128 stands for zero in the data rows.
Here are some numbered points:
[160, 145, 126, 172, 90, 173, 118, 115, 182, 100, 144, 115, 88, 195, 85, 139, 79, 108, 109, 98, 73, 166, 73, 153, 93, 160, 170, 143, 129, 76, 187, 132] 0
[154, 127, 108, 102, 125, 125, 77, 129, 166, 97, 169, 144, 90, 124, 164, 115, 173, 109, 173, 159, 99, 127, 83, 89, 137, 157, 152, 100, 107, 110, 155, 149] 1
[112, 122, 135, 160, 114, 104, 155, 128, 104, 150, 118, 110, 111, 143, 147, 174, 78, 158, 104, 83, 145, 110, 82, 157, 130, 144, 165, 153, 135, 133, 120, 111] 2
[164, 106, 82, 164, 70, 117, 185, 99, 150, 175, 140, 95, 171, 83, 77, 127, 103, 124, 161, 134, 73, 154, 129, 86, 181, 92, 135, 123, 109, 139, 164, 184] 3
[132, 106, 128, 146, 153, 184, 80, 131, 114, 159, 102, 92, 125, 84, 180, 129, 166, 110, 154, 128, 102, 96, 194, 172, 94, 146, 129, 80, 163, 97, 99, 124] 4
[157, 142, 134, 158, 109, 154, 127, 101, 136, 115, 154, 108, 147, 154, 78, 150, 106, 105, 127, 106, 147, 114, 125, 166, 93, 102, 120, 117, 164, 111, 182, 86] 5
[134, 122, 96, 150, 125, 145, 129, 166, 86, 155, 148, 116, 158, 127, 170, 99, 103, 115, 104, 154, 142, 122, 106, 96, 137, 114, 114, 156, 151, 123, 131, 103] 6
[121, 128, 101, 109, 150, 183, 83, 157, 116, 98, 124, 149, 105, 170, 152, 104, 103, 75, 141, 165, 147, 167, 116, 159, 98, 115, 88, 125, 170, 144, 126, 108] 7
[97, 110, 118, 60, 138, 185, 78, 71, 106, 68, 73, 146, 159, 119, 93, 171, 194, 84, 181, 126, 152, 166, 192, 138, 101, 160, 151, 135, 121, 139, 96, 168] 8
[105, 160, 93, 172, 105, 99, 159, 176, 109, 133, 162, 135, 158, 88, 105, 174, 79, 144, 146, 162, 101, 166, 119, 135, 111, 85, 109, 111, 124, 127, 113, 130] 9
[104, 86, 143, 94, 136, 118, 108, 143, 131, 94, 158, 123, 143, 101, 170, 116, 166, 178, 129, 134, 182, 105, 185, 153, 134, 95, 109, 79, 117, 121, 107, 134] 10
[126, 112, 145, 63, 156, 74, 145, 150, 120, 89, 145, 141, 129, 100, 142, 95, 184, 167, 161, 180, 171, 110, 196, 104, 165, 89, 90, 78, 90, 162, 93, 125] 11
[69, 173, 98, 132, 165, 121, 126, 175, 94, 120, 101, 158, 179, 87, 153, 187, 71, 163, 89, 102, 188, 142, 85, 153, 89, 136, 143, 174, 109, 111, 76, 124] 12
[159, 156, 154, 151, 167, 150, 87, 129, 136, 152, 105, 163, 141, 99, 108, 77, 136, 100, 111, 161, 119, 122, 165, 112, 120, 106, 122, 101, 114, 136, 117, 122] 13
[101, 173, 122, 172, 165, 81, 70, 131, 154, 147, 140, 182, 96, 143, 73, 163, 99, 88, 85, 130, 108, 186, 73, 126, 109, 172, 115, 194, 85, 139, 116, 156] 14
[113, 70, 157, 60, 142, 97, 126, 107, 106, 116, 117, 146, 152, 87, 181, 76, 190, 167, 177, 150, 168, 91, 196, 126, 181, 104, 71, 91, 133, 159, 100, 140] 15
[136, 173, 126, 184, 114, 133, 129, 179, 106, 151, 117, 119, 163, 95, 161, 183, 91, 167, 82, 146, 96, 103, 77, 142, 65, 152, 174, 87, 161, 111, 100, 73] 16
[101, 189, 149, 176, 181, 177, 62, 139, 134, 76, 133, 166, 108, 95, 85, 159, 127, 104, 97, 126, 120, 115, 105, 130, 69, 172, 151, 163, 73, 83, 148, 184] 17
[145, 146, 171, 75, 98, 85, 142, 96, 160, 98, 114, 107, 71, 147, 101, 96, 188, 133, 176, 144, 102, 146, 94, 146, 123, 180, 170, 112, 118, 135, 162, 117] 18
[121, 127, 153, 135, 107, 74, 169, 113, 112, 148, 110, 97, 89, 140, 147, 154, 109, 165, 123, 95, 150, 103, 77, 152, 137, 157, 185, 134, 132, 152, 128, 101] 19
[166, 133, 161, 119, 119, 81, 96, 104, 137, 144, 128, 104, 86, 165, 132, 102, 180, 112, 126, 122, 128, 124, 87, 114, 157, 170, 167, 143, 104, 133, 147, 105] 20
[159, 127, 175, 140, 125, 97, 158, 131, 150, 156, 132, 107, 89, 157, 159, 85, 108, 153, 91, 133, 123, 102, 114, 138, 140, 114, 119, 83, 173, 121, 161, 80] 21
[148, 94, 126, 148, 138, 185, 82, 111, 130, 163, 97, 83, 120, 71, 189, 143, 179, 116, 173, 110, 77, 71, 196, 177, 97, 160, 135, 83, 161, 87, 108, 140] 22
[128, 168, 158, 165, 161, 150, 66, 102, 109, 158, 83, 149, 105, 126, 105, 109, 165, 88, 110, 128, 130, 115, 136, 118, 117, 174, 104, 166, 100, 136, 117, 145] 23
[136, 149, 98, 124, 82, 77, 185, 131, 118, 112, 148, 103, 92, 151, 113, 179, 75, 175, 85, 86, 144, 162, 73, 106, 157, 128, 182, 178, 89, 119, 172, 164] 24
[107, 167, 140, 142, 167, 182, 64, 177, 147, 99, 145, 147, 100, 161, 132, 111, 99, 90, 116, 143, 102, 174, 112, 176, 83, 143, 108, 100, 143, 90, 138, 91] 25
[105, 78, 86, 76, 94, 185, 141, 107, 158, 159, 109, 154, 163, 183, 69, 115, 139, 96, 145, 94, 77, 186, 137, 126, 169, 176, 67, 194, 121, 135, 104, 148] 26
[143, 143, 113, 172, 99, 173, 130, 114, 171, 98, 143, 118, 106, 178, 87, 152, 77, 111, 109, 90, 81, 157, 79, 161, 88, 147, 170, 149, 134, 76, 187, 139] 27
[81, 137, 118, 164, 82, 129, 169, 147, 74, 128, 117, 95, 175, 95, 165, 183, 111, 179, 74, 98, 192, 115, 141, 145, 109, 104, 162, 159, 157, 139, 68, 85] 28
[154, 95, 134, 146, 91, 77, 175, 113, 146, 154, 132, 98, 143, 126, 101, 152, 134, 162, 121, 113, 135, 106, 151, 96, 167, 99, 127, 121, 100, 154, 106, 167] 29
[77, 130, 141, 140, 189, 181, 106, 179, 74, 159, 77, 138, 155, 95, 129, 115, 127, 100, 97, 166, 172, 134, 196, 153, 97, 108, 67, 119, 173, 147, 68, 85] 30
[97, 157, 94, 184, 114, 109, 149, 183, 118, 147, 172, 146, 159, 71, 93, 171, 79, 132, 169, 181, 73, 170, 137, 142, 101, 80, 83, 87, 125, 119, 116, 136] 31
[128, 66, 102, 88, 114, 153, 157, 71, 166, 167, 109, 158, 132, 195, 73, 115, 143, 88, 149, 82, 81, 154, 149, 98, 177, 128, 83, 178, 121, 183, 108, 180] 32
[162, 94, 145, 76, 100, 86, 151, 115, 167, 83, 170, 122, 105, 114, 173, 93, 163, 167, 146, 145, 139, 130, 122, 102, 169, 111, 130, 78, 100, 136, 147, 155] 33
[160, 169, 165, 136, 177, 77, 74, 87, 158, 136, 121, 154, 84, 75, 133, 115, 87, 104, 137, 178, 69, 103, 117, 122, 145, 184, 147, 103, 93, 111, 191, 184] 34
Which five points above are nearest to each new point by angle? Their numbers follow each, nearest first.
[120, 168, 130, 151, 134, 120, 131, 176, 95, 134, 113, 130, 158, 91, 170, 181, 93, 166, 97, 139, 122, 104, 86, 147, 74, 152, 172, 99, 152, 112, 97, 84] >> 16 12 28 2 9
[144, 126, 78, 184, 110, 169, 133, 183, 86, 179, 168, 115, 159, 147, 161, 87, 71, 92, 78, 154, 124, 130, 77, 82, 133, 104, 95, 182, 169, 115, 152, 108] >> 6 7 16 9 31
[144, 141, 114, 80, 122, 133, 66, 119, 178, 64, 168, 170, 88, 111, 153, 135, 190, 108, 193, 158, 81, 134, 81, 94, 125, 168, 159, 103, 81, 99, 156, 180] >> 1 18 34 33 17
[85, 169, 82, 60, 106, 193, 137, 107, 118, 88, 89, 178, 171, 151, 81, 147, 79, 136, 125, 134, 132, 182, 77, 114, 97, 164, 103, 190, 157, 123, 156, 164] >> 26 12 8 27 7
[85, 106, 110, 144, 142, 189, 153, 151, 70, 175, 69, 123, 179, 103, 81, 131, 119, 100, 93, 142, 168, 146, 196, 118, 129, 96, 79, 174, 173, 159, 68, 124] >> 30 28 6 26 12
[147, 124, 81, 158, 127, 159, 121, 182, 83, 178, 166, 120, 156, 136, 168, 81, 82, 89, 95, 164, 130, 127, 93, 81, 144, 107, 87, 174, 166, 126, 142, 102] >> 6 7 30 9 16
[188, 165, 134, 156, 70, 89, 173, 143, 142, 88, 148, 107, 100, 191, 129, 119, 115, 136, 153, 181, 100, 130, 85, 118, 113, 84, 71, 99, 173, 167, 160, 69] >> 21 5 9 18 33
[140, 94, 137, 144, 90, 69, 185, 115, 130, 151, 129, 107, 171, 131, 81, 159, 151, 179, 101, 110, 160, 103, 177, 82, 177, 73, 111, 127, 89, 183, 76, 164] >> 29 3 11 15 28
[141, 170, 130, 177, 135, 146, 111, 165, 110, 153, 108, 136, 165, 90, 140, 153, 108, 141, 91, 153, 104, 110, 110, 130, 78, 138, 160, 94, 142, 121, 97, 90] >> 16 12 28 9 30
[92, 137, 92, 148, 141, 173, 144, 113, 142, 87, 137, 133, 154, 120, 112, 180, 72, 113, 128, 77, 112, 127, 120, 183, 71, 117, 163, 152, 150, 78, 185, 144] >> 27 0 5 17 12
[160, 157, 141, 184, 94, 153, 141, 79, 118, 128, 148, 99, 175, 139, 77, 167, 99, 112, 113, 106, 176, 87, 145, 165, 77, 73, 119, 107, 181, 123, 187, 65] >> 5 27 28 16 21
[136, 155, 130, 174, 106, 123, 144, 173, 101, 134, 127, 105, 165, 107, 151, 180, 113, 171, 88, 136, 123, 95, 107, 134, 82, 129, 166, 86, 149, 121, 100, 88] >> 16 28 2 12 9
[113, 169, 145, 176, 154, 177, 62, 91, 110, 183, 69, 162, 120, 147, 73, 99, 171, 76, 89, 118, 140, 130, 141, 106, 125, 180, 79, 194, 97, 155, 92, 152] >> 23 14 13 17 26
[166, 100, 92, 152, 74, 123, 180, 110, 159, 153, 149, 94, 145, 114, 75, 125, 112, 120, 159, 123, 74, 163, 114, 106, 173, 112, 127, 131, 117, 128, 165, 162] >> 3 29 32 26 24
[153, 139, 136, 150, 120, 155, 124, 96, 132, 111, 154, 114, 147, 154, 103, 146, 118, 102, 133, 109, 163, 112, 137, 161, 87, 82, 112, 103, 159, 124, 174, 87] >> 5 27 0 7 25
[99, 127, 109, 144, 158, 139, 113, 168, 143, 114, 153, 142, 154, 86, 139, 117, 116, 134, 158, 168, 97, 159, 150, 132, 111, 107, 93, 83, 109, 112, 121, 141] >> 31 9 25 10 13
[134, 143, 129, 132, 183, 183, 65, 117, 118, 145, 97, 178, 159, 85, 93, 85, 160, 71, 128, 150, 134, 129, 192, 94, 119, 109, 129, 132, 95, 153, 104, 151] >> 13 23 8 30 17
[136, 102, 126, 160, 78, 73, 185, 119, 130, 159, 129, 107, 148, 163, 69, 171, 87, 183, 93, 98, 144, 95, 117, 86, 169, 80, 143, 159, 117, 179, 116, 176] >> 29 24 3 2 19
[95, 126, 149, 129, 191, 137, 76, 173, 106, 158, 105, 138, 111, 113, 170, 91, 131, 106, 116, 171, 151, 149, 175, 156, 102, 134, 114, 78, 158, 137, 74, 79] >> 30 4 7 13 25
[113, 181, 137, 136, 158, 193, 62, 175, 158, 68, 160, 150, 100, 175, 121, 123, 95, 92, 125, 130, 88, 174, 89, 185, 77, 148, 107, 111, 133, 72, 164, 96] >> 25 0 7 27 17
[115, 109, 138, 126, 120, 104, 151, 125, 103, 147, 124, 102, 153, 114, 159, 149, 139, 151, 108, 108, 160, 83, 135, 149, 137, 132, 146, 124, 156, 144, 84, 100] >> 28 19 2 10 16
[150, 128, 111, 110, 89, 76, 182, 127, 128, 103, 153, 109, 84, 163, 121, 155, 102, 155, 113, 102, 142, 159, 80, 107, 158, 117, 162, 157, 100, 134, 168, 152] >> 24 19 2 29 33
[156, 118, 122, 68, 150, 129, 74, 95, 162, 64, 180, 131, 68, 159, 153, 99, 179, 84, 173, 110, 144, 166, 97, 82, 137, 136, 178, 119, 93, 103, 191, 176] >> 1 33 20 18 34
[75, 134, 130, 151, 184, 184, 108, 179, 81, 164, 79, 142, 160, 100, 118, 126, 111, 102, 92, 153, 161, 142, 183, 149, 96, 110, 70, 134, 167, 140, 72, 98] >> 30 7 13 12 4
[184, 141, 165, 120, 154, 73, 90, 71, 174, 151, 113, 138, 80, 83, 133, 99, 115, 112, 149, 158, 69, 87, 129, 106, 161, 180, 166, 95, 97, 131, 191, 180] >> 34 1 20 18 33
[73, 145, 94, 168, 189, 165, 86, 187, 134, 124, 144, 158, 175, 71, 125, 127, 103, 116, 169, 181, 73, 170, 161, 142, 85, 116, 75, 87, 109, 103, 104, 136] >> 31 9 25 30 13
[117, 82, 134, 152, 74, 117, 185, 103, 110, 151, 121, 99, 175, 143, 97, 167, 151, 179, 93, 86, 176, 79, 192, 102, 149, 69, 139, 135, 121, 163, 76, 160] >> 29 28 10 3 15
[113, 112, 149, 148, 145, 168, 156, 136, 98, 162, 82, 101, 116, 163, 115, 102, 125, 94, 100, 135, 145, 132, 161, 149, 110, 116, 121, 124, 177, 152, 101, 88] >> 30 7 4 21 28
[188, 145, 161, 116, 118, 85, 70, 95, 158, 147, 133, 111, 64, 191, 109, 76, 186, 88, 129, 134, 104, 142, 77, 94, 169, 180, 162, 159, 85, 127, 176, 116] >> 20 18 1 34 23
[73, 137, 118, 184, 181, 185, 106, 183, 86, 171, 85, 127, 148, 127, 117, 143, 75, 104, 70, 142, 164, 154, 173, 157, 81, 104, 95, 135, 169, 131, 80, 92] >> 30 12 7 28 25
[156, 137, 165, 168, 82, 85, 181, 103, 162, 175, 121, 123, 152, 139, 113, 95, 75, 179, 70, 94, 132, 75, 121, 145, 149, 92, 83, 123, 189, 139, 172, 100] >> 21 5 29 2 19
